In the data rows, 500 means zero.
Here is a table of points, one per row:
[527. 351. 405. 642. 492. 422. 457. 461. 437. 681. 482. 471.]
[597. 589. 478. 517. 505. 482. 566. 648. 697. 572. 568. 504.]
[568. 622. 525. 401. 559. 448. 596. 532. 479. 364. 537. 488.]
[790. 679. 508. 618. 522. 535. 613. 584. 568. 524. 393. 618.]
[473. 567. 548. 478. 367. 503. 409. 472. 549. 496. 443. 519.]
[523. 605. 543. 455. 457. 540. 537. 675. 491. 470. 507. 576.]
[439. 512. 521. 468. 508. 454. 455. 443. 496. 417. 486. 510.]
[473. 372. 525. 572. 448. 500. 422. 404. 409. 468. 470. 453.]
[474. 454. 583. 543. 541. 462. 469. 663. 402. 487. 628. 542.]
[615. 400. 588. 415. 504. 537. 509. 349. 388. 568. 394. 658.]
[606. 664. 398. 539. 409. 690. 554. 403. 478. 502. 333. 403.]
[245. 517. 486. 569. 373. 391. 522. 492. 477. 398. 474. 476.]
[564. 669. 524. 423. 454. 575. 659. 469. 713. 434. 355. 510.]
[436. 326. 518. 525. 624. 415. 531. 503. 488. 586. 635. 564.]
[306. 441. 600. 536. 750. 368. 597. 524. 535. 389. 540. 421.]
[458. 472. 560. 527. 548. 481. 547. 556. 449. 695. 514. 378.]
[517. 417. 491. 571. 402. 557. 426. 522. 469. 387. 490.   0.]
[599. 520. 514. 481. 513. 522. 623. 541. 809. 495. 633. 609.]
[637. 581. 457. 567. 428. 548. 519. 511. 569. 553. 522. 616.]
[404. 429. 466. 543. 298. 531. 358. 506. 392. 511. 500. 497.]
[501. 446. 435. 540. 532. 527. 574. 418. 603. 355. 442. 525.]
[684. 494. 454. 617. 574. 572. 512. 508. 563. 425. 540. 462.]
[417. 457. 512. 351. 406. 573. 360. 426. 449. 432. 546. 436.]
[496. 489. 601. 511. 501. 501. 575. 472. 404. 517. 607. 598.]
[463. 537. 517. 544. 460. 529. 442. 484. 563. 481. 447. 531.]
[505. 462. 542. 569. 515. 592. 283. 647. 133. 646. 513. 405.]
[435. 694. 385. 394. 408. 577. 464. 515. 555. 315. 575. 546.]
[444. 361. 381. 539. 441. 378. 442. 468. 395. 613. 330. 434.]
[418. 426. 513. 380. 422. 707. 544. 586. 547. 461. 395. 582.]
[560. 618. 514. 428. 478. 465. 491. 503. 505. 506. 539. 551.]
[469. 403. 524. 427. 420. 603. 349. 549. 441. 471. 671. 351.]
[239. 532. 523. 434. 377. 611. 471. 447. 470. 474. 511. 542.]
[530. 616. 522. 419. 436. 468. 405. 397. 566. 378. 351. 529.]
[438. 405. 473. 579. 428. 371. 437. 417. 319. 609. 445. 298.]
[522. 496. 579. 555. 547. 508. 625. 432. 495. 441. 379. 544.]
[554. 465. 504. 432. 556. 388. 603. 302. 503. 407. 601. 585.]
[310. 693. 560. 406. 455. 500. 658. 519. 537. 463. 600. 524.]
[496. 684. 560. 545. 461. 427. 614. 496. 483. 532. 458. 488.]
[479. 558. 505. 512. 638. 608. 408. 485. 355. 485. 526. 425.]
[263. 415. 371. 543. 446. 575. 367. 497. 407. 540. 550. 373.]
[639. 619. 443. 511. 421. 474. 832. 358. 625. 610. 496. 628.]
[459. 763. 524. 482. 410. 497. 518. 562. 550. 382. 491. 655.]
[495. 588. 571. 431. 476. 551. 513. 469. 537. 469. 508. 453.]
[561. 595. 561. 469. 425. 338. 638. 467. 403. 472. 500. 582.]
[480. 638. 544. 403. 593. 431. 397. 544. 429. 506. 610. 525.]
[440. 432. 526. 547. 519. 429. 490. 524. 484. 458. 552. 397.]
[679. 337. 382. 559. 544. 508. 486. 533. 452. 511. 537. 451.]
[416. 494. 530. 723. 647. 333. 648. 719. 632. 431. 568. 502.]
[342. 347. 509. 536. 550. 550. 434. 361. 480. 743. 507. 390.]
[482. 366. 485. 539. 557. 498. 464. 500. 541. 651. 390. 405.]
[630. 642. 530. 526. 375. 460. 598. 386. 499. 490. 407. 999.]
[464. 364. 508. 506. 522. 521. 406. 562. 435. 707. 500. 392.]
[394. 244. 446. 473. 427. 521. 434. 503. 238. 516. 527. 451.]
[520. 285. 507. 610. 468. 506. 377. 640. 419. 601. 404. 440.]
[443. 504. 418. 505. 465. 482. 273. 493. 475. 472. 535. 486.]
[520. 549. 507. 499. 431. 585. 477. 299. 557. 616. 479. 527.]
[459. 456. 396. 530. 510. 483. 440. 547. 466. 523. 440. 541.]
[470. 479. 444. 424. 493. 576. 377. 621. 499. 495. 598. 476.]
[377. 478. 330. 533. 525. 464. 471. 496. 340. 523. 554. 415.]
[607. 346. 487. 611. 791. 487. 741. 481. 587. 497. 509. 580.]
[540. 481. 578. 390. 417. 513. 415. 386. 572. 420. 468. 506.]
There is one direction along which these points spread out most. How far along it is each point below, from 0 to 99? The average is 50, and the first point in the table lies past the average.
[524. 564. 493. 663. 601. 325. 436. 570. 532. 594. 394. 456.] ~ 51
[586. 538. 442. 462. 552. 408. 428. 482. 584. 457. 407. 529.] ~ 42
[971. 523. 379. 511. 611. 425. 628. 472. 454. 583. 562. 353.] ~ 41
[446. 543. 338. 416. 510. 546. 498. 502. 527. 442. 552. 475.] ~ 49
[535. 611. 564. 462. 429. 560. 474. 434. 485. 524. 483. 563.] ~ 41
[535. 710. 537. 455. 443. 490. 601. 556. 625. 445. 552. 585.] ~ 25
[489. 307. 507. 688. 648. 437. 468. 425. 497. 580. 431. 462.] ~ 62
[509. 397. 521. 378. 490. 522. 540. 598. 493. 417. 565. 439.] ~ 53
[487. 510. 566. 460. 389. 397. 466. 447. 560. 473. 450. 561.] ~ 43
[460. 372. 458. 584. 538. 377. 509. 563. 520. 479. 984. 417.] ~ 61
[414. 301. 532. 567. 478. 423. 322. 505. 488. 561. 396. 428.] ~ 71
[495. 613. 452. 570. 435. 576. 634. 390. 467. 481. 327. 498.] ~ 39
[520. 634. 552. 481. 450. 571. 306. 473. 618. 493. 435. 460.] ~ 47
[581. 787. 610. 381. 480. 602. 676. 504. 677. 372. 437. 488.] ~ 17
[327. 420. 519. 537. 539. 434. 441. 521. 438. 522. 522. 494.] ~ 63
[511. 431. 465. 463. 541. 510. 562. 422. 668. 539. 470. 592.] ~ 39
[479. 560. 579. 339. 519. 586. 296. 376. 490. 450. 424. 489.] ~ 52
[546. 495. 349. 432. 527. 447. 462. 639. 474. 532. 592. 529.] ~ 52
[543. 695. 504. 350. 515. 518. 520. 408. 512. 191. 705. 556.] ~ 30
[542. 620. 488. 409. 553. 455. 475. 450. 659. 470. 500. 537.] ~ 34
[594. 661. 427. 477. 466. 562. 559. 495. 446. 407. 462. 494.] ~ 38
[640. 387. 526. 545. 608. 446. 641. 537. 528. 574. 455. 490.] ~ 45
[394. 642. 472. 293. 445. 614. 554. 431. 769. 459. 483. 469.] ~ 33
[626. 649. 519. 581. 488. 454. 577. 510. 507. 585. 522. 488.] ~ 38
[528. 533. 623. 407. 540. 639. 539. 567. 590. 517. 405. 590.] ~ 37
[443. 341. 486. 640. 577. 313. 353. 688. 355. 645. 440. 527.] ~ 72
[428. 633. 672. 541. 484. 581. 688. 538. 519. 519. 618. 509.] ~ 37
[553. 455. 649. 487. 442. 614. 401. 614. 428. 620. 431. 548.] ~ 56
[517. 494. 464. 420. 481. 460. 579. 554. 624. 468. 476. 533.] ~ 39
[547. 332. 627. 637. 576. 437. 499. 532. 446. 408. 497. 654.] ~ 49
[471. 467. 324. 496. 627. 428. 449. 602. 412. 561. 517. 495.] ~ 60
[674. 309. 514. 537. 540. 825. 761. 497. 558. 483. 372. 632.] ~ 34
[277. 202. 343. 567. 544. 539. 244. 364. 356. 562. 630. 309.] ~ 95
[589. 673. 483. 463. 418. 412. 489. 449. 517. 496. 404. 562.] ~ 35
[417. 456. 538. 534. 504. 508. 440. 490. 449. 405. 558. 474.] ~ 57
[458. 414. 410. 389. 641. 449. 530. 531. 419. 457. 503. 394.] ~ 60
[454. 273. 630. 455. 596. 463. 529. 589. 500. 582. 526. 453.] ~ 62
